The rows below come in pairs that one turn or mirror swaps. Which row does each named row swap with?
The rows were stretched afterwards, more along some directions than others.
Buva: [ -5.2  -7.6 -18.4   2.0  -1.2 -30.1  18.6 -10.7  -7.6   4.6 -13.7  25.6
 -16.1 -20.9  -2.8  -4.9 -31.6   9.1]
Pumot: [-23.1  -5.5 -12.2  32.6  26.2  -1.2   4.8   3.3  13.5  17.7  -4.2   5.2
  -6.8 -19.6 -30.9 -14.7 -16.7 -17.2]
Veli: [  3.3   0.3 -30.3  -2.7   2.9   0.5  -8.2  -5.3  31.6 -20.4  -3.5 -13.8
 -11.3 -26.3   3.8  13.6  -1.4  13.2]
daga: [  4.7   5.9 -16.3 -28.2   4.8   6.7  -0.4  -0.5  48.9 -16.8   7.7  -1.4
 -18.3 -11.5  55.3   8.1  19.9  33.9]
vadav: [ 21.5   8.6 -11.7   2.7  14.5   3.9   3.3  14.8   8.5   9.5   0.5  16.7
 -19.0 -17.7  19.3  13.5   5.4  17.3]
kova: [ 30.0  18.2 -10.9 -15.4 -19.9   4.7  20.0   1.2 -15.5   8.0   3.7  15.3
 -11.8 -18.6  35.2  -0.6   1.5  13.4]
vidi: [-20.1 -20.7  -8.3 -10.7  12.9 -19.3 -25.5   6.4  17.5 -10.9   0.8   1.2
   2.1   4.8  -7.5  14.3   0.3  -3.4]
tonok: [ -5.1   4.2  -9.7   5.4  13.6   4.2  -3.2  19.2  30.2 -14.4 -12.3 -16.1
   4.2  -1.6   4.9  16.4 -14.0   7.1]
vut: [ 17.2  16.2   0.2 -11.8   5.5  11.0  20.7  -6.9   3.5 -21.3 -11.1 -10.6
  13.3   0.0   4.5  14.2   5.7  -8.3]
tuk: [ 24.1  15.7  -1.4 -36.2  -2.1   7.3  -5.8  -6.4  -6.7 -11.9 -11.3 -18.1
   1.9  -7.2  11.6   0.1   8.3   6.5]
lesi: [-23.7   6.8  -8.3  26.6  13.7   3.1 -11.8  -9.4  20.3   1.2  10.0  13.2
   0.6 -13.8 -19.3  -5.4  -0.6 -16.5]
rizi: [ 11.2  15.8  -0.7  18.6  12.8  -4.9  30.5  11.1  -9.3  20.6 -10.9  12.0
 -12.6  -8.5  -3.4  25.3 -18.7  -0.9]
zad: [ 16.6  -1.1   2.8  13.4  -6.8 -17.9  26.4   5.0  -2.7 -11.8  20.5  18.1
 -26.3  -5.2  37.7  33.5 -21.2  -3.2]
pulon: [-10.0   5.7  14.3   1.6   9.8  -1.5   2.4   2.7  18.2  10.9 -11.9   8.0
   5.8  24.9  15.5  20.0 -14.0  -9.2]
Nid: [  4.5  10.4   9.0  13.8  12.3   6.3   6.6   4.1 -27.3  28.7  16.6  -6.3
  -4.6  20.5   1.8   3.7  12.0 -14.6]
vepi: [  7.8  -2.1 -10.2  21.5 -29.7 -19.4  23.3   4.2 -14.5   5.3   2.0  33.5
 -14.0  -6.6  11.6   5.5 -32.8   0.4]
vove: [ 17.9   0.7   7.1 -23.7 -10.3   3.0 -10.9   2.8  -3.1 -12.5  14.4  -3.2
  11.9  -5.9  -2.3  -4.8  14.8   8.9]
lizo: [ 22.0  29.2   5.9  12.7  10.2  19.1  14.5   2.8   1.6   3.2  12.3  -2.1
 -17.7  -0.5  32.6 -10.3  26.5   7.9]
dit: [ 13.6   5.7  12.9  16.4   6.7  -0.8  27.6  15.8  -6.3 -25.1  15.4  -5.8
   1.5   6.1  19.3  22.3 -13.5 -11.3]
toko: [ -2.4  -6.0 -14.8  -3.6 -13.7 -11.5  -2.9 -12.6  12.5 -12.7 -16.3 -22.1
  14.3 -21.1  -7.9  -9.1   1.3  11.6]
fata: [  9.1   6.1 -31.6   0.1  -9.6   7.8  -1.6  12.0   0.9   9.1 -18.6 -12.9
  17.7  -9.4  -6.8  -0.4 -38.3  10.4]
Geli: [ 16.4  -0.8  -2.7  11.1  -8.2  -0.5  10.0   3.7 -14.0 -11.8 -16.7 -21.0
  13.5  -5.6 -31.4  -3.0 -17.2 -22.4]
ful: [ -9.1  -5.7   6.3  32.8  26.4  -2.6  -2.0  -2.8  -6.4  -8.1  23.3  15.9
  -4.8 -17.9  -4.1  -2.3   6.9 -16.5]
Zub: [-16.3   1.4  -1.8   1.3 -16.5 -10.7   1.9  19.0 -12.1   1.3  -7.4  31.1
   4.3  -5.1   8.2  16.9 -42.4   7.4]
ruris: [-18.7  -5.7  -8.1   8.0   2.2  -9.0 -28.3  -8.6  16.8  15.3  -2.2   9.7
   3.3 -16.8 -17.0 -23.2  -1.4  -9.9]
vep: [  4.0  -0.8 -16.8  23.9 -10.5 -16.0  20.4  -1.7   0.1 -13.6  15.5  19.4
 -12.5  -8.1  -6.9  16.1 -24.4 -10.9]
sevag: [-10.1  12.5  19.9  22.2  30.4   5.6  -0.2 -12.2   4.7  -1.6  12.1  -9.6
   2.0  -2.0   0.2  -3.1  23.4 -11.1]
Vap: [ 16.7  -5.7  -1.5 -15.2  -3.8  -8.5  -3.5 -24.7  -6.8  24.3  23.6  -2.7
 -13.7  11.4   6.7 -20.6  21.0  21.5]
Ninu: [ 24.7   0.0  24.2  -2.7   5.3 -11.4   0.5  10.7   8.4 -16.1   6.3  -2.7
  11.9  -0.6  34.8  -8.8  -3.6 -11.2]
Rav: [  0.5   4.0  13.2  -3.6  -5.8   3.8   4.0  14.2   4.7   4.3 -14.6  -9.4
   0.9  15.8  34.9   6.3 -13.4   3.3]
Tode: [ 20.5   4.3  -8.8  -8.8 -11.5  -4.9   8.6  27.3  -2.6  -4.5 -19.1  12.8
  -6.2  -7.0   4.2   2.1 -35.5  -1.0]
Rok: [-15.6  -4.5  -3.1  -1.4   0.4  19.7 -21.0  -1.6  -1.8  -4.0  16.0 -15.7
  13.1   8.4  -3.9 -25.6  -1.8  -3.7]
tetin: [-33.8  -0.1  -4.2  15.1   1.8  -6.4 -12.0 -18.0 -12.9  43.5  10.1   6.4
 -12.7  18.5 -21.2  -4.7   0.6   5.6]
tugi: [ 24.4  -4.1  20.1 -10.8   3.3 -22.5   8.3  17.0 -10.1 -35.2   5.4   6.9
   2.9 -10.3  23.3   1.2   1.4 -13.1]
Buba: [ 13.8   7.1   3.6 -13.9   5.5 -17.8  31.3  -9.0 -16.7  -6.9  -1.7  11.5
 -19.6 -21.7   2.0   4.3  12.4   0.1]
visi: [ -9.3   1.8   2.0  10.9  -7.7 -10.8  -8.0   7.8 -23.1  38.6  -5.8   0.4
 -16.0   5.9  -3.9 -16.0 -12.7   8.5]
mem: [  1.3  -6.2  -1.8   9.2  -0.4  -9.7   9.3  -4.8 -38.4   6.6   1.8 -13.6
  -3.3 -22.0 -35.1 -27.5  -1.7 -12.7]
Befo: [ 14.7  -5.4 -12.2 -28.7  -6.8   3.5 -11.1  -9.6  37.4 -12.0   2.1  -8.1
  -5.3 -20.7  27.3 -21.6  33.0  27.0]
buti: [ 12.3  -1.8  -8.5 -17.5  -6.1  -6.9  17.6   8.3 -22.5 -23.1  16.3   6.5
  -5.3   4.5  28.5  31.5  -0.5   5.5]
Tis: [-17.8   4.6  -6.0   9.4  31.8  -3.5  -4.2   5.4   6.0  -4.1 -20.0  -8.3
   3.1 -19.6 -15.7  -4.9   3.8 -19.4]
rema: [ 30.8  -2.1  16.7  -0.5 -30.3 -31.0  31.8   8.7 -15.0   9.1   0.1  13.5
  -9.7   7.4  40.1  19.9 -16.8   9.6]
kam: [-21.7 -10.4   1.0  11.5  -5.1 -16.4  -3.4  -2.2 -30.8  29.4  -4.0  11.8
   2.6  13.2 -28.8  10.7 -52.6 -23.6]
mivu: [ 21.8  25.4  -6.2 -15.6   1.4  12.5  22.3   8.2  17.7  -1.2   6.7  19.4
 -19.9 -15.9  48.5  16.6  11.8  17.8]
gesuf: [-20.2  -8.9 -30.8  -4.3  -7.7   6.6 -21.7  10.5  -8.6  22.0  -1.1 -10.9
  12.6   8.9 -15.9   1.6 -26.4  14.6]

lesi is swapped with mivu
tonok is swapped with dit
fata is swapped with Ninu
Buva is swapped with Vap
Rok is swapped with Tode
Befo is swapped with vepi
vut is swapped with pulon
rizi is swapped with sevag

